Here are some points:
tensor([-0.8, -0.2, -0.3,  1.2, -0.8,  1.4,  1.4,  1.5,  0.8,  2.5, -0.4, -0.5, -0.2,  0.8,  0.0,
         0.8, -2.5, -1.5, -0.9,  1.8])
tensor([-0.9,  0.6, -0.3,  0.5,  0.4,  0.6,  0.2,  2.1, -0.9,  1.3,  0.6, -0.5, -0.8,  0.5,  1.1,
         0.0, -0.2, -0.4, -0.7,  1.0])
tensor([-0.9,  0.1, -0.4,  1.0,  0.0,  0.7,  0.6,  1.7, -0.5,  1.3,  0.5, -0.4, -0.4,  0.5,  0.6,
         0.4, -0.7, -0.6, -1.2,  1.2])
tensor([-0.1,  0.1, -0.2,  0.4,  0.5, -0.4,  0.0,  0.3, -0.9,  0.0,  0.3, -0.1, -0.2, -0.6,  0.2,
         0.1,  0.3, -0.2, -0.2,  0.0])
tensor([ 0.5, -0.6, -0.1, -0.6,  0.3, -0.3,  0.4, -0.3,  0.4, -0.8,  0.0,  0.3,  0.7, -0.1, -0.2,
         0.5, -0.2,  0.2, -0.1, -0.1])
tensor([ 0.7, -0.2,  1.6, -2.1,  0.2, -1.9, -2.4, -4.7, -0.5, -2.7, -1.0,  0.5, -0.2, -2.5, -0.1,
        -1.7,  2.5,  1.6,  0.5, -2.7])
tensor([ 1.4, -0.6, -0.2, -0.6,  0.2, -1.1, -1.1, -2.3,  0.8, -2.4,  0.3,  1.1,  0.8, -0.4, -1.2,
        -0.9,  1.7,  2.4,  0.6, -2.2])
tensor([ 0.0, -0.5,  0.3,  0.1, -0.2,  1.0, -0.3,  0.3,  0.0,  0.4,  0.4, -0.3,  0.1,  0.7, -0.5,
        -0.2,  0.6,  1.6, -1.0, -0.5])
tensor([-0.7, -1.5,  1.6, -0.9, -0.8,  2.1,  0.5, -1.8,  1.3,  0.9, -1.0, -1.0,  0.6,  0.1, -1.6,
         0.3, -1.1,  1.2, -1.5, -0.6])
tensor([-0.5,  0.2, -0.6,  0.8,  0.3,  0.1,  0.2,  1.8, -0.7,  0.4,  0.7, -0.1, -0.3,  0.3,  0.8,
         0.4, -0.3, -0.1, -0.5,  0.9])
tensor([-1.0,  0.1, -0.4,  0.7,  0.2,  0.7,  0.5,  2.0, -1.0,  1.3,  0.5, -0.6, -0.8,  0.0,  0.8,
         0.4, -0.2, -0.3, -1.4,  0.9])
tensor([ 0.3,  0.0,  0.1,  0.1,  0.2,  0.1, -0.3,  0.1, -0.2, -0.2,  0.3, -0.2,  0.2,  0.5, -0.4,
         0.1,  0.8,  0.3,  0.4, -0.4])
tensor([-0.9,  0.0, -0.5,  0.8,  0.1,  0.8,  1.1,  2.0, -0.2,  1.8,  0.2, -0.2, -0.3,  0.5,  0.8,
         0.7, -1.7, -0.7, -1.2,  1.4])
tensor([ 2.7, -0.5,  1.3, -1.0, -0.5, -2.8, -2.3, -6.3,  1.1, -4.7, -1.3,  1.3,  1.6, -1.6, -2.6,
        -1.9,  3.6,  2.7,  2.0, -4.2])
tensor([ 0.5, -0.5,  0.4, -0.8,  0.5, -0.1, -0.2, -0.3, -0.1, -1.1, -0.1, -0.1,  0.4,  0.2, -0.2,
         0.2,  0.9,  0.8,  0.1, -0.7])
tensor([ 1.9,  0.2,  0.1, -0.3,  0.1, -2.4, -0.9, -2.8, -0.1, -2.8, -0.8,  0.7,  0.6, -1.6, -0.9,
        -0.5,  2.0,  0.2,  1.5, -1.9])
tensor([ 0.2, -0.5,  0.8, -1.0,  0.2, -0.9, -2.3, -4.3,  0.1, -1.8, -0.2,  0.7,  0.2, -1.7, -1.1,
        -2.0,  1.8,  3.1, -0.3, -2.9])
tensor([-1.7,  1.1, -0.7, -1.2,  1.2,  0.7, -0.6,  1.8, -1.2,  2.3,  0.9,  0.0, -1.2, -0.1,  2.8,
        -0.4, -1.2, -1.4,  0.6,  2.0])
tensor([-0.6,  0.6, -0.5,  0.7,  0.2,  0.8,  0.3,  2.3, -0.6,  1.2,  0.9, -0.2, -0.6,  1.2,  0.8,
         0.2, -0.3, -0.6, -0.3,  1.0])
tensor([ 1.0,  0.0,  0.4, -0.2,  0.0, -1.2, -0.1, -1.1, -0.3, -1.8, -0.8, -0.1,  0.3, -0.6, -0.5,
         0.4,  1.2, -0.4,  0.6, -0.7])
tensor([-0.8,  0.4, -0.7, -0.2,  1.1,  0.5,  0.2,  2.1, -1.0,  1.1,  1.0,  0.2, -1.0, -0.3,  1.9,
         0.2, -0.6, -0.2, -1.2,  1.0])
tensor([ 0.9, -0.3,  1.2, -0.5, -0.2, -0.9, -0.1, -1.9, -0.2, -2.0, -1.1, -0.5,  0.6, -1.0, -1.3,
         0.4,  1.4,  0.0,  0.2, -1.3])
tensor([ 1.8,  0.0,  0.8, -0.3, -0.3, -1.2, -0.2, -1.2,  0.1, -2.0, -1.1, -0.1,  0.7,  0.2, -1.2,
         0.6,  1.7, -0.2,  1.5, -1.2])
tensor([ 1.5, -0.7,  1.6, -0.6, -0.6, -0.7, -0.8, -3.3,  1.3, -2.6, -0.9,  0.5,  1.0, -0.2, -2.0,
        -0.4,  2.1,  2.2, -0.2, -2.7])
tensor([-1.0,  0.4, -0.3,  0.6,  0.3,  0.6,  0.6,  1.8, -1.1,  1.3,  0.6, -0.5, -0.8,  0.0,  1.1,
         0.4, -0.5, -0.2, -1.3,  1.0])
tensor([ 1.1, -0.6, -1.2,  0.4,  0.0, -1.0,  0.4, -0.1,  0.3, -1.4, -0.1,  0.4,  1.2,  0.4, -0.6,
         0.6,  0.1, -0.8,  1.9,  0.3])
tensor([-0.9,  0.0, -0.1,  1.0, -0.6,  1.3,  1.3,  1.8,  0.7,  2.4, -0.2, -0.4, -0.3,  0.8,  0.2,
         0.8, -2.4, -1.3, -1.0,  1.7])
tensor([ 1.7,  0.2,  0.4, -0.2,  0.1, -2.0, -0.4, -1.9,  0.1, -2.6, -0.7,  0.4,  0.5, -1.1, -0.9,
        -0.1,  1.7, -0.4,  1.3, -1.4])
tensor([ 0.6, -0.2,  0.5, -0.9,  0.1, -0.9, -1.8, -3.6,  0.1, -1.9,  0.2,  0.7,  0.2, -1.3, -0.9,
        -1.7,  1.7,  2.7, -0.1, -2.6])
10 more points follow, each with its number after it:
tensor([-0.6,  0.1, -0.5,  0.6, -0.3,  1.2,  1.4,  1.9,  0.6,  2.3,  0.1,  0.0, -0.4,  0.6,  0.4,
         0.8, -2.3, -1.2, -0.7,  1.6]) 0
tensor([-0.8,  0.5, -0.4,  0.4,  0.4,  0.4,  0.3,  2.2, -0.8,  1.2,  0.9, -0.1, -0.6,  0.7,  1.1,
         0.5, -0.2, -0.3, -0.7,  0.8]) 1
tensor([-1.1,  0.3, -0.2,  0.7,  0.2,  0.7,  0.5,  1.9, -1.1,  1.3,  0.6, -0.4, -0.9, -0.1,  1.0,
         0.5, -0.4, -0.2, -1.4,  1.1]) 2
tensor([ 0.4, -0.5, -1.5,  1.3, -0.9,  0.5,  1.1,  1.4,  1.7,  0.3,  0.6,  0.4,  1.1,  1.7, -0.5,
         0.5, -1.8, -0.4,  0.5,  1.5]) 3
tensor([-0.5,  0.3, -0.4,  0.7,  0.2,  0.9,  0.5,  2.3,  0.1,  1.4,  0.8, -0.2, -0.6,  1.1,  0.7,
         0.2, -0.6, -0.8, -0.4,  0.9]) 4
tensor([ 2.2, -0.5,  1.2, -1.0, -0.4, -2.5, -2.5, -6.2,  1.0, -4.4, -1.0,  1.0,  1.2, -1.7, -2.7,
        -1.9,  3.5,  3.0,  2.0, -4.2]) 5
tensor([-1.0,  0.3, -0.5,  0.3,  0.3,  0.8,  0.4,  2.0, -0.8,  1.6,  0.5, -0.1, -0.9,  0.2,  1.2,
         0.3, -0.8, -0.7, -0.8,  1.2]) 6
tensor([-0.1, -0.7,  0.6, -0.5,  0.5,  0.4, -0.5, -1.2,  0.1, -0.3,  0.0, -0.1,  0.4, -0.2, -0.7,
        -0.4,  0.8,  2.1, -1.0, -1.6]) 7
tensor([ 0.8, -0.3, -1.2,  0.4,  0.2, -0.6,  0.5,  0.8,  0.2, -0.9,  0.3,  0.0,  1.0,  0.6, -0.5,
         0.4, -0.2, -0.6,  1.6,  0.8]) 8
tensor([ 2.8, -0.5,  1.4, -1.1, -0.5, -2.9, -2.3, -6.2,  1.0, -4.7, -1.2,  1.3,  1.2, -1.5, -2.6,
        -1.8,  3.6,  2.7,  2.2, -4.4]) 9
Which of these numbered points is nearest to each point below, ignoring the 3 directions in which the first points spread most? Its number follows each.
tensor([ 1.5,  0.1,  0.7, -0.6, -0.2, -2.1, -1.8, -4.5,  0.2, -3.3, -0.8,  0.6,  0.9, -1.5, -1.6,
        -1.4,  2.6,  1.5,  1.8, -2.9]) > 5
tensor([-1.0,  0.2, -0.4,  0.4,  0.5,  0.5,  0.2,  2.0, -1.0,  1.2,  0.7, -0.4, -0.8, -0.4,  1.2,
         0.4, -0.1, -0.5, -1.2,  0.8]) > 2
tensor([-1.1,  0.2, -0.2,  0.7,  0.0,  0.9,  0.6,  2.0, -0.7,  1.4,  0.5, -0.3, -0.6,  0.3,  0.9,
         0.6, -0.7, -0.6, -1.2,  1.3]) > 2
tensor([-0.5,  0.4, -0.3,  0.7,  0.0,  0.8,  0.4,  2.2, -0.2,  1.3,  0.8,  0.0, -0.6,  1.4,  0.8,
         0.3, -0.5, -0.6, -0.3,  1.1]) > 4
tensor([ 0.0,  0.4, -0.7, -0.4,  1.3,  0.5,  0.1,  2.1, -0.3,  0.6,  1.3,  0.3, -0.2,  1.3,  1.1,
         0.2,  0.1,  0.5,  0.0,  0.5]) > 7
tensor([ 0.1,  0.0, -0.5, -0.1,  0.6,  0.6,  0.2,  1.7,  0.2,  0.8,  1.0,  0.3,  0.1,  1.5,  0.3,
         0.1,  0.3,  0.5,  0.0,  0.4]) > 4
tensor([ 1.2,  0.3,  0.1, -0.1,  0.0, -1.4, -0.1, -0.7, -0.4, -1.7, -0.6,  0.0,  0.5, -0.4, -0.4,
         0.4,  1.3, -1.1,  1.4, -0.5]) > 6
tensor([-0.8,  0.4, -0.9, -0.3,  1.1,  0.3,  0.1,  2.2, -1.2,  1.2,  1.1,  0.2, -0.9,  0.1,  1.9,
         0.1, -0.5, -0.3, -0.7,  1.0]) > 7
tensor([ 1.4,  0.8, -1.0,  0.3,  0.3, -2.1,  0.1,  0.5, -0.3, -2.0,  0.1,  0.9,  0.3, -0.2,  0.3,
         0.1,  1.2, -1.6,  2.3,  0.0]) > 9
tensor([ 2.0, -0.1,  1.1, -0.9, -0.4, -2.3, -2.0, -4.8,  0.7, -3.9, -0.9,  0.9,  0.8, -1.2, -1.8,
        -1.5,  3.0,  2.1,  2.0, -3.3]) > 9
tensor([-0.7,  0.2, -0.5,  0.8,  0.2,  0.7,  0.5,  2.0, -0.5,  1.3,  0.7, -0.2, -0.5,  0.9,  0.7,
         0.4, -0.4, -0.3, -0.7,  1.0]) > 1
tensor([-0.6, -1.0,  0.9,  0.1, -0.7,  1.7,  0.6, -0.7,  1.0,  1.0, -0.7, -0.7,  0.3,  0.3, -1.3,
         0.5, -1.0,  0.8, -1.6, -0.1]) > 6
tensor([ 0.6, -0.4,  0.4, -1.0,  0.1, -0.9, -1.8, -3.1,  0.1, -2.0,  0.1,  0.7,  0.5, -1.2, -0.9,
        -1.6,  1.7,  2.5,  0.2, -2.4]) > 5
tensor([ 0.6, -0.1, -0.8,  0.2,  0.1, -0.6,  0.3,  0.5,  0.1, -0.9,  0.2,  0.1,  0.5,  0.3,  0.0,
         0.3,  0.1, -0.4,  0.8,  0.3]) > 8
tensor([-1.0,  0.0, -0.1,  1.0, -1.0,  1.4,  1.5,  1.5,  1.1,  2.5, -0.5, -0.3, -0.3,  0.8, -0.1,
         0.9, -2.8, -1.3, -1.1,  1.6]) > 0
tensor([-0.9,  0.4, -0.4,  0.5,  0.2,  0.8,  0.3,  2.3, -0.7,  1.3,  0.8, -0.2, -0.6,  0.5,  1.0,
         0.2, -0.3, -0.3, -0.8,  1.0]) > 1
tensor([-0.6, -0.2, -0.8,  0.8, -0.4,  0.5,  0.6,  1.8,  0.1,  0.8,  0.6, -0.4, -0.1,  0.7,  0.2,
         0.5, -1.0, -0.5, -0.6,  1.2]) > 5
tensor([-1.6,  0.9, -0.3, -0.2,  0.9,  0.7, -0.1,  1.9, -1.6,  1.6,  0.6, -0.5, -1.3, -0.2,  2.0,
        -0.1, -0.5, -1.1, -0.5,  1.4]) > 6
tensor([ 0.2,  0.6, -1.1, -0.5,  1.6, -0.6,  0.5,  1.8, -1.2,  0.3,  1.0,  0.8, -0.5, -0.7,  1.9,
         0.3, -0.2, -0.6, -0.1,  0.6]) > 7
tensor([-1.1,  0.0, -0.1,  0.6, -0.3,  1.2,  0.9,  1.6, -0.1,  1.7,  0.4, -0.4, -0.5,  0.5,  0.4,
         0.5, -1.3, -0.8, -1.4,  1.2]) > 6
tensor([ 2.1, -0.5,  1.0, -0.7, -0.3, -2.5, -2.1, -5.3,  0.8, -3.9, -1.0,  0.9,  1.1, -1.4, -2.3,
        -1.6,  2.7,  2.4,  1.5, -3.5]) > 5
tensor([ 0.1, -0.1, -1.4,  0.3,  0.7, -0.5,  0.2,  1.0, -0.7, -0.7,  0.5, -0.2,  0.3,  0.0,  0.1,
         0.3,  0.4, -0.1,  0.9,  0.5]) > 8
tensor([ 0.9, -0.4,  1.3, -0.6,  0.0, -1.2, -0.4, -2.4,  0.0, -1.9, -1.3, -0.1,  0.2, -1.8, -1.0,
         0.0,  1.5,  0.6,  0.0, -1.9]) > 2
tensor([-1.0, -0.1, -0.3,  1.1, -0.7,  1.3,  1.2,  1.8,  0.3,  2.0, -0.1, -0.5, -0.5,  0.5,  0.3,
         0.7, -1.8, -1.2, -1.1,  1.6]) > 6
tensor([ 0.4,  0.1, -1.5, -0.3,  0.8, -0.1,  0.6,  1.7,  0.2,  0.2,  1.0,  0.7,  0.3,  0.5,  1.3,
         0.3, -1.1, -0.4,  0.3,  1.0]) > 8
